Rotation paths and how fast each direction turns (degrees a step)
Each turn is a multiple of 5 degrees from 10 to 175, or 0.
Each row of a path follows its step; steps can be skipped.

step 1: [ 16   5  28  17 -13  -4 -53  16  12  34  -4 -33  -1  10  39 -27   2 -23
  -8 -20  -7  22 -14  32  33  -3  -3 -11  12   9 -44   7 -34 -25  -9 -20
  -6  -8 -17  -5 -25  17  -2   9 -19  13 -16  -2 -23 -15 -16  -1   8  -9
  36  11  17  15  -6   3  21 -12  -4 -19 -13  19 -27  34  19 -43 -37 -15
  11]
step 2: [ -2   0 -26 -20  19  15 -28 -21 -44   7  11   7  -1   8  19  -9 -24 -33
 -18  24  26  10  40   6  26 -29   6  -9  21 -14  11 -20 -12 -30   6  25
 -17 -32 -33   3  11  -2   8 -23   9  -1 -12  12 -31   2 -13 -23 -38   7
  19   9   5  16  19  -2 -38  38   8   0  29  22  40   2  10   2 -10 -30
  19]
step 8: [ 14  24  22 -11  17 -21 -15   4  -8  53  28 -10 -20  13   0  32  -6   2
  -8  27   9  -1  34  11 -20 -15 -16  -7   1 -14 -14 -10  -9  42  14  26
 -23  -4 -21  20 -17  16  15   5 -28 -20 -23 -33 -15   9   1   3 -29  24
  26  11 -19  32   7 -13  41   2  28  -2  47  20  11  15  25  -1   7   0
  35]
step 25: [  7  -4  -5  30 -10  26  -6  -6 -16  20   6  17 -13  47  -2   7 -15  16
  14   1   9  43   0  29  -7   4 -35 -15  -7  -1 -17 -31  23  28  13  23
 -24  28 -29  26 -11 -39   7  16  -2 -25 -12 -18 -18  32 -38  20 -14  -2
 -51  17   5  -8  15   3 -30 -12 -20  22  12 -25  -8  22  -2 -21 -25   7
  15]
step 27: [ 16   9   1 -22  -7  24  -1  -8   1 -32  37   6 -19  20  -1 -18  -1 -41
 -28  17  -8 -10  14  17  12  -3 -38 -11  25  -7 -10 -24 -15 -14 -34  43
   7  22  10 -11 -22   0  -8   1   1 -33 -10  37   7   3 -37 -24   0  35
  21  21 -19  14  -7  27 -23  22 -15  44   2  11 -41 -19  10  -6   4 -25
   7]
step 28: [  1 -14   8  10   6 -14 -42   6 -18  34  15 -15  11   2  17 -28 -57 -16
   3 -13  38  27 -37  23  14   1 -15  30   4  -5 -16   6 -11   9 -11 -29
   8   3  10  -8 -20   9  -7  -2  14  -6   5   0 -13   5  -7 -10  20   5
  41 -13 -20  46 -19   4 -13 -16  19 -30  20  19 -37   9   1 -48  14  -1
  34]
step 32: [ -7  35  -4  -1  11  -4  -7 -21 -15 -13  24 -34 -13  33 -16 -26  42  -9
 -29  30   2  10   0  50  29 -24   5 -12   8   7  13 -21  14   5   0   9
  -7   6  20   8 -38  15 -18  13  -3 -24   6  28   0   2 -10   1  28 -12
 -15  34  -1  11   3   0 -34  36 -19 -22  17  13 -17 -49   0 -22 -25  30
   5]
step 41: [-10   8 -25   8  31   2 -15   2 -29   8  14 -19 -25  14  -1   7  -3  14
  47   7  18  31  11  12  41 -34  10   1  32 -15  -9   9   0  10  15  15
 -15   5   1   1 -30  -3 -13   6  -8 -12 -12  -1 -19  32  23 -39 -14   7
  -8  -3   1  11  11  40   8 -43  11  -2  14   0  26   0   6 -62 -48  25
  -3]
step 43: [ -9   5   7 -26  10  10 -22 -18 -21   9  -2 -13  -5  55  25  16  20  22
 -24   2 -34  17  16  50  10 -20 -24  11  -6  11 -17  -4 -11 -12   9  -1
  22  16 -34  10 -30  -5 -40  42  22 -27  28  -5  23  26 -26  -1  -4  -9
 -11  27  29  14 -22  21   3  15  -3  33  25 -13  -1   2  14  11  -1 -11
 -21]
step 49: [-17 -21  24 -34  38  32 -31  -3   0  -2  -2  -8  -9   5  24 -22 -11  21
 -16  13  -3 -12 -10  39   9 -11   1   3  47 -29  37  10  17  21  18   5
  11   7   2 -17  10   2 -26   7  21 -28   4  26 -43  12 -17 -20 -18 -23
  -6  -5  32  -7 -31 -21  15  28  33  19  17  -3  12 -22  10 -11  -4 -14
  40]
[ -3  11  -6  -2   2   1  -1  -2  11   0   1   0  -2  11 -10   8   7  -2
   7  -6   7   2   2   5   0   1   4   3   4   4   3   1  -9   3 -12  -1
   2   2   4  -3   1  -2   1  10   1   0   3  -1  -1  -1  -5  -1   1   8
  -3   4  -3   1  -4 -12   2   5   3   1  -4   7   7   5   2   1   3  -4
  -2] => 135
[ -2   5  -1   3   6   5  -2  -1  -2  10   1  -3   7   1  -1 -10   3  -3
  11   0   2  -8  -3  -4  -8  -1   0  -1   3   4  -2  -6   6  12   2   3
  -7   5   6   1   3  -5  -3   1   5   5   1  -7  -1   4  -1  -8   6  -5
   2 -10  -2   3   3   1  -4   1   2   4   5   3   4  -4   5   1   2  10
   2] => 85
[  2  -6   4   4   0  -5  -4   1   0   4  -6   1   5  -2  -5   0  -3   1
  -5  -1  -7  -6   4   3   1   3   4  -2   5   1  12   7   5   5 -10  -9
  -3  -4   3   6  -1   3   4  -5  -4   0  -9   1   2  -4  -2  -4  -4  -1
   7  -8  -1  -4   1 -10   2   1  -3  12   9   0   5   2   0   0   3  -9
   3] => 160
[ -3  -1  -5   6  -3  13   3  -8  -2   0   1  -1  -4  -6  -5  -5  -1   1
  -7  -4   0  -3  -1   0  11  -3  -5   7   2   1  -3   1  -3   4   0  -3
   4  -1   3   1   3  -3  -5  -9   6  -4  -6  -1   6   2 -12   2   0   8
 -10   3   5   0   6   7   0  -1  -3   8   3   3  10  -3  -1   7  -2  -2
  -5] => 160
[  5   7  -4  -3   3 -13  -8   4   3 -14   8  -5  -2  -4  -4   0   1   7
  -4  -7  -3   4  -7  -1   0   6   8  -1   4   2  -7  -5   6   1   0   2
   5   3   2  -9   4   6   2  -3   7  -4 -11   2   1  -4  -3  -5   5   1
   0  -4   2   2   8   4   0   1   4   1   4   0   0   0   3  -5  -5   1
   2] => 80
[-6 -5 -5  0  4  0  4  2  0  1 -2 -1 -8  3 -7 -4  5  7 -5  5 -5  0  5  0
 -2 -7 -5 -3 -4  3 -9 -2  5 -5  3  7 -1 -6 12  2 -2  1  2 15  2 -5 -3 -3
 -2  1  5  7 -4  0 -1 -4 -1 -4 10 -4 -4 -2  4  1  4 -5  7  5 -2 -5  6 -5
  3] => 65

step 3: [ 13 -16  20   8  29  -7 -21   6  45  13  17  15  18   4  10   4  20 -10
  10   5  19  19 -31  -2  -9   3  31 -28   1  11  68   2   0  26  11 -10
  -5  23   3 -32  12  15 -22 -11 -12  18   3 -43  30   9   3 -34   3  -4
 -26 -23  18 -46 -34   3 -12  -7  -1 -12 -12  23  15  41 -25 -13  17  34
  -4]
step 7: [  2  37  19  33  27  -3  25  33  17   4  -5  14  17  -2   1 -40  39  39
   5 -30  25   3  -3  12  11  15 -15  26  -1  23 -12 -22  -7 -10   8   0
  23  -6  -3 -46  13  22 -38   7 -35  26  21   7  47  11   6 -17 -13 -31
   0   4  -4  -5  -4  18  17 -20 -15  31 -14  24   1  12 -37  -8 -20  29
 -13]
step 10: [  1  65  11  -3 -53  -9  -5 -10  19   6  40  31  31   9  16  15 -23  18
  25   6  -4  -4  -6  -9  11  26  34  -2  22  -1  12  -9  14   2   1  12
 -42  27  -3 -24 -25  -7  25  24 -43 -19  27 -18  28 -11  12  -5  11 -25
   3  -3  -3   1 -24   8  -6 -12 -16 -10 -24  -6 -25  -8   1  23  46   2
 -26]
step 17: [-11 -13  -8   6  -9  22   4  11  30  10  -5  36 -11 -11  10   1 -46  13
  12  -5 -13  -2 -17  10  17  14 -15  -1  23  37   2  28 -15  22 -33 -15
 -17  15  -9   8  22  20   1  -4 -11  -9  26   7  20  34  16 -13   8  48
  -5 -48  -8 -15  43  -6  -8 -29   8  35 -22 -20 -13  -2 -15  18  30 -27
 -57]
step 19: [-12  -7  10  10 -20  -5  -1  -4 -23   4 -18  16  19 -20  13   7 -10  17
 -37 -20 -32  -9 -21  12  39  23 -12   1  20  -9  14 -12 -33   0 -18  48
   9  -4 -16 -43  37  10   0 -23 -21  46   8  -6  17  14  30 -24  26 -10
 -58 -33  13 -25  -3  -1  10   0 -10  19   6   2   1  23 -27 -21   8  -7
 -39]
step 36: [  2 -14 -10  -7  -4  -2  -2 -16  65  -8 -26  33   6  22   9  -3  28  17
  10   4 -22 -23  -3  58   8   3 -18   1   1  -7  19  -1  13   4 -23   0
  46   8 -27  -3  -1  -6 -29  12 -14  14 -17  -3  54   4  41 -16  20 -13
 -51  -1  -8 -51   8  -6   4   1 -25   5  -8  -2  -1  10  10   5   0  31
  20]
step 39: [ 12  17  -2  -6  13   5  -9  11   0  11  36  11  28   3 -16 -24   5  18
  33  10  -3 -13 -41  28  -3  36   6  -1 -18   8  20  34   9  30  32  -4
 -41 -12   3 -43  -4   0  -6 -16  15  10  28 -28  15  -3 -26   1  -1 -29
  -7 -37   3   8 -22  20  23 -25 -36 -17 -38  28  19  21   3 -15   3  49
  18]
step 42: [-10  -4   1   6 -17  13 -11  -5  32  -7 -13  14  26  14  14   7   5  21
  13   1 -15  27 -10   3  37   2  16  27  43   2   7   7  -3  -8  24  -4
  -3  22  -2 -39  13 -22  -4   5  18 -27   7 -21  43  49 -15 -19  19  28
 -29  11  -4 -52  -8 -17 -17  -3 -43  10  -8   3  30   9 -20  29  19 -20
 -54]
step 46: [ 10  37  45  14 -14  24 -18  43  27 -28  29  25   4  32  13   3   8  33
  -3  -8  25   5 -26  23   5   6  23  14  -3   1   1  -6 -45  -4  -7  -8
 -38  14  14 -19  15  -3   0   1 -28   9  34 -18  37  19  22 -28 -21 -18
  17 -22 -12  15 -15 -23 -28   3  -7  18  13   0 -13  17  14  -5  41 -19
 -28]
step 48: [ -4   8  -1  -8  17  13  30  16  35 -17 -24  50 -33  25  38  -3  -6  42
  -2   2 -33  15  -9  35  -7  -8   0 -10 -14  28  -7  10 -11  -1 -22  39
  19  -4  -4 -31   6   0 -26  27 -42 -17  20 -13  14  12 -37   2   4  -2
 -12 -22 -17 -10 -19  19  -1  15 -18  10 -14   7  -5   6 -38 -28  38 -13
 -35]
[  1  -3   4   0  -2   5  -2   4   4  -5   0  -6  -7   8  -2   3   0   5
  -2   5  -9  -2  -8  11   1  -6  -4  -4  -9   2   0   4   3  -5   6   1
  -4  -2  -2  -6  -6   0  -1  -5  -4   3   9   6  -1   3 -10   6  -4  -5
   6   4  -1   6   6 -12   2   6  -5   1   5   2   1   1   5  -1  -5   2
   4] => 155
[ -2   2  -3   7 -10   1  -2  -1  -3  -3  -3   8  -1  -1   3  -2   0   0
   0   4   3   5   0  -1   1   0   3   0   0  -4   1   2   0  -8  -5  10
  -5 -13   1   0  -1  12  -2  -2  -3  10   0  -2  -8   1  -5   6  -2  -2
   0  -4   2   2  12   5 -13  -2   4   2   0  -8  -1  -4  -6   1   2  -5
  -7] => 10
[ -1 -11  -2   0   0   5   2  -2  -7   3   3   2   4   7   9  -2 -12   3
  -3   4  -1   7  -3  -2   3   3   6  -5   2 -11  -5  -2  -2   1   3   1
   9  -1  -2  -7   5  -2  -4   5  -1  -5  -1   3  -6   4   0   2  -7  -3
   2  -6   0  -1  -7  -2   3   1   2  11  -2  -4  -2  -2  -3   3  -1  -6
  15] => 100
[  4  -3   2  -4   3  -3   0  -3  -2   0   3   0  -2  -5   5  -1   2   4
  -4  -1   8   3   8   8   4  -3  -2  -5  -4  -1  -4   7   7   5   5  -6
   2   2 -10   6  -5  -3   7   7   4   0   2  -2  -1  -4   3  -2  -2   4
   2   1  -3   3  11  -8  -4   1  -3   3  -6  -3  -6   2   1   7   9 -14
  -6] => 90
[  0   3   6 -10  -4  -2   1   3   3   0   0   1  -1   2  -1  -2  -4  -2
   3   3   1  -3   7  -6   4   3  -1  -3  11 -11  -3  -1  -4  -3  -1  -4
   6 -11  -7   0   0  -4   2  -5  -4   9   4  -7   2   6   2   3  -8   2
   0   0   3   1  -2   2   5  13  -2  -7   3  10   1   0   7   7  -1  -2
  -7] => 80
